One turn moves each row of this set onto another row. After a few examples, where does it send each row asked below?
vala: [ -5  14   3  -2 -14  -3 -12   0   7   5  13  -7  10   0 -14  -4  -3  17
  -6  -3  -7   1 -16   7 -12  13  11  -5   4  -3  -1]
kig: [-13  12  11   8 -13   7  -7  -7   8   4   5  -9   9  -4 -14   3  -2   3
  -5 -14  -2  -8  -4  -9 -20  17  11  -2 -10  -8  10]
Lato: [-11  20  -1 -11   6   9 -12  -7   4   1  12 -11  12  -2 -12  -6 -14  17
 -12  -2   4   6  -5  -3  -3   8  -5  -6  -1   2   2]
Zuna: [ -9  12   9  -4   0  -1   1  -9  -3   2   4 -18   0  -1 -10  -9  -6  12
 -14   0  11  -4  14  -4 -16  10   9 -13  -8   1   9]
lud: [ -9  13   6  -7 -10   1  -1 -10   1   7   8 -19   1   2 -10 -13  -1   7
  -8   1   5 -10  18  -3 -12   8  12  -7  -9  -1   7]
Kob: [-18  18   5  -4  -6   4  -6 -12   7   6  -1  -4  11  -2 -25  -4 -22  16
  -7 -11   5  -1   2 -10 -12 -11   0 -10  -2  -2   5]
Ver: [-17  16   8  -8  -7  12   1 -12   8   8  -7  -4  -1   2 -16 -11 -11  13
   9  11  -5  -5  -3  -9  -9   0  11   3 -14  -4   5]
borom: [ -7  22  -2  -4   7   7 -12  -8  10   0  14  -9   8   2 -12 -10 -11  11
  -4  -4   6   8  -1  -5  -6  11   0  -6  -2   2   5]
res: [-10  21   2 -10   3   3 -12  -9   7   3  11 -13  12   1 -10 -12 -11  15
  -9   0   7   5 -10  -1  -2   5  -4  -7  -1   4  -2]
dake: [-20  17   8 -14  -5   2 -13  -6  -9   3  -8   0  11 -14 -19 -10  -2  10
  -5   6   5  -3 -12   2  -5  10   7  -4  -4  -1   1]
medis: [-20  14   6  -7  -5  15   2 -15   5   5  -5   2  -3  -1 -20  -8  -9  12
  -3   9  -7   3  -5  -7  -8  -4   9   1 -14  -3   4]
Tiv: [-18  18   8  -9  -1   1 -16  -5 -10   4  -8  -7  12 -10 -19 -10   2  13
  -2   7   7  -5 -12   0  -7  11   4  -5  -8  -3   1]
Sito: [-14  17   3  -3 -14   2  -2  -8   6   2   4  -7   3  -4 -21  10 -13  16
  -6  -3  -6  -2  -9   4 -15  -9  15   3   2 -11   3]
tubo: [-19  18   7 -11  -8   4 -10  -6 -10  11  -8 -11   4  -5 -23 -17   0  11
   2   5   6  -6  -7   2  -9  11   5   0 -13   1  -4]
det: [-18  18   5 -18  -7   3 -13  -5  -8   9  -7  -5   8 -13 -15 -10  -5   9
   0   7   6 -14  -7   0  -9   7   9  -7  -9   0  -2]
Bada: [ -5  12   3  -4 -12   0  -9   0   2   0  12  -6  11   1 -15  -6  -6  20
  -7  -2  -9   4 -15   1 -13  16   5  -6   4  -7   0]
Vadi: [-14  11   4  -4  -9   6  -5 -10   6   3   4 -13   9   0 -24  -1 -19  19
 -17  -9   3   0   4 -12  -9 -10   2  -7   1  -3   5]
bapi: [-18  15   9  -1 -13   4  -5  -2   5  12   2 -16   1   1 -17  -2  -4   2
   0 -13   1 -14  -2   1 -21  19  10  -2 -16  -4   5]
boze: [ -8  12  12  -8  -4   0  -1 -12  -1   3  10 -16   3   1 -10 -11  -5   8
 -18  -5   5  -3  13  -4 -14  11  11 -12  -9   1  11]
misi: [  1  10   0  -8 -11  -2  -9  -6   0   3   8  -2   7   1 -18 -10  -2  18
  -2   0  -6   5 -14   5 -12  10  11  -8  -1  -7  -3]
kigu: [-11  15   4  -5 -16   3  -3  -7   4  -3   6 -10   3  -1 -25  10 -13  14
  -8  -2  -6   0 -10   3  -9  -3  13   2   1 -16   7]
Gasol: [-19  17   7   8 -15   7  -6  -4   4   5   4 -11   8  -3  -8   0  -5   5
   5 -11   0 -14  -1  -8 -17  18  11  -4 -10  -4   6]
Rup: [-17  17   4  -3  -5   2  -3 -14   7   2   6 -14   8   3 -17  -4 -18  18
 -13  -9   7  -1   3 -13 -13 -12   4  -5   1  -2   2]
riz: [ -8  17  12  -2  -1   3  -2  -9  -3   7   4 -21  -6   3 -15 -12  -6   9
  -5  -3  10  -9  12  -5 -18  13   9  -3 -11   1   6]
zoto: [-23  16   7  -4  -7  10   4  -6   3  10 -10  -2  -9  -2 -23 -11 -12  12
   5   5   0  -6  -1  -2 -14   3   7   2 -11   1   1]
novav: [-14  17   1  -5 -16  -2  -6 -12   2   1   7 -10   4  -2 -25  10 -10  11
  -7 -11  -3  -6  -6   8 -11  -3  16  -5  -2 -15   9]
visuk: [-22  13   3  -7  -7  11   5  -9   8   6  -7  -1  -6   1 -21  -5 -13  11
  -4  10  -5   1  -2  -5 -12  -3  11  -2 -15  -1   7]
kidot: [-15  12   8   8 -15   5  -7  -2   8   6   5 -11  10   0 -16   2  -1   3
  -3  -9  -4  -8  -8  -5 -20  15   8  -3 -18  -8   9]

novav turns into Kob
Gasol turns into Ver
visuk turns into Zuna
Now these:
riz turns into tubo
kigu turns into Vadi
res turns into vala
kig turns into medis

One turn moves each row of this set onto another row. After a few examples, where does it send each row asked below?
loda: [ 0  9  2  1  2  0  1  3  5  8 -4 -2 -9 11]
reni: [ 6  0 11 -7 -9  0  3  4 10 -2 -2  0  1  2]
Sil: [ -1  -5  -4  -4   1  10  -2   1 -12   8   9   1   1 -12]
pove: [ 0  6  6 -2  3  0 -3 -1 11 -4 -5  6 -5  7]
pova: [  4  -4  -3  -4 -11   2   4   7   0  -7   4  -3 -10 -13]
Gekop: [  5  -5  -6   1   9  -1  -3  -6 -11  -7   4   5   6   1]
rigab: [ 6  4 12 -9 -5  2  2  4  8  0 -4 -1 -1  3]
kebav: [ -7  -7  -9   0   8   2   4  -3 -10   1   9  -2   2   4]
Teliz: [ -1  -4  -6  -2   5  11  -5  -3 -11   7   6   3   1 -10]
Logud: [  9  -4  -3  -7  -2   8  -5  -6   6  -5  -4  -3  -5 -11]
gegod: [ -2 -11  -2  -8   3   4   4  -4  -7  -5   8  -1   9  -3]
Sodu: [  1   0 -11   4  -3   3   3   4  -3   5   2  -8 -16  -5]
Zatep: [-1  4  4  1 -9 -4  8 11  4  3  2 -2 -8  6]
dupo: [ -3  -3  -7   3   3   5  -4   3 -13   1   9  10  -3 -10]
tis: [-2  7 -2  5  2 -2  0  2  7  6 -3 -1 -9 12]
Sufes: [-3  6  7 -2 -7 -3  7 11  5  0  1  1 -8  5]
roru: [  4  -6  -4   1   1  -3   6   5 -16  -4  10   1   4  -1]
dufo: [ -1  -4  -4  -1   1   7  -6   1 -11  -3   7  11   1 -13]
duti: [  1   1 -12   4   5   4  -8  -5   4  -4  -3   2 -13  -5]
Lub: [ 3  4  4 -1  2  0 -5 -4 13 -3 -6  5 -2  7]

Teliz turns into dupo
kebav turns into roru
Sodu turns into pova
Now these:
rigab turns into pove
tis turns into Zatep

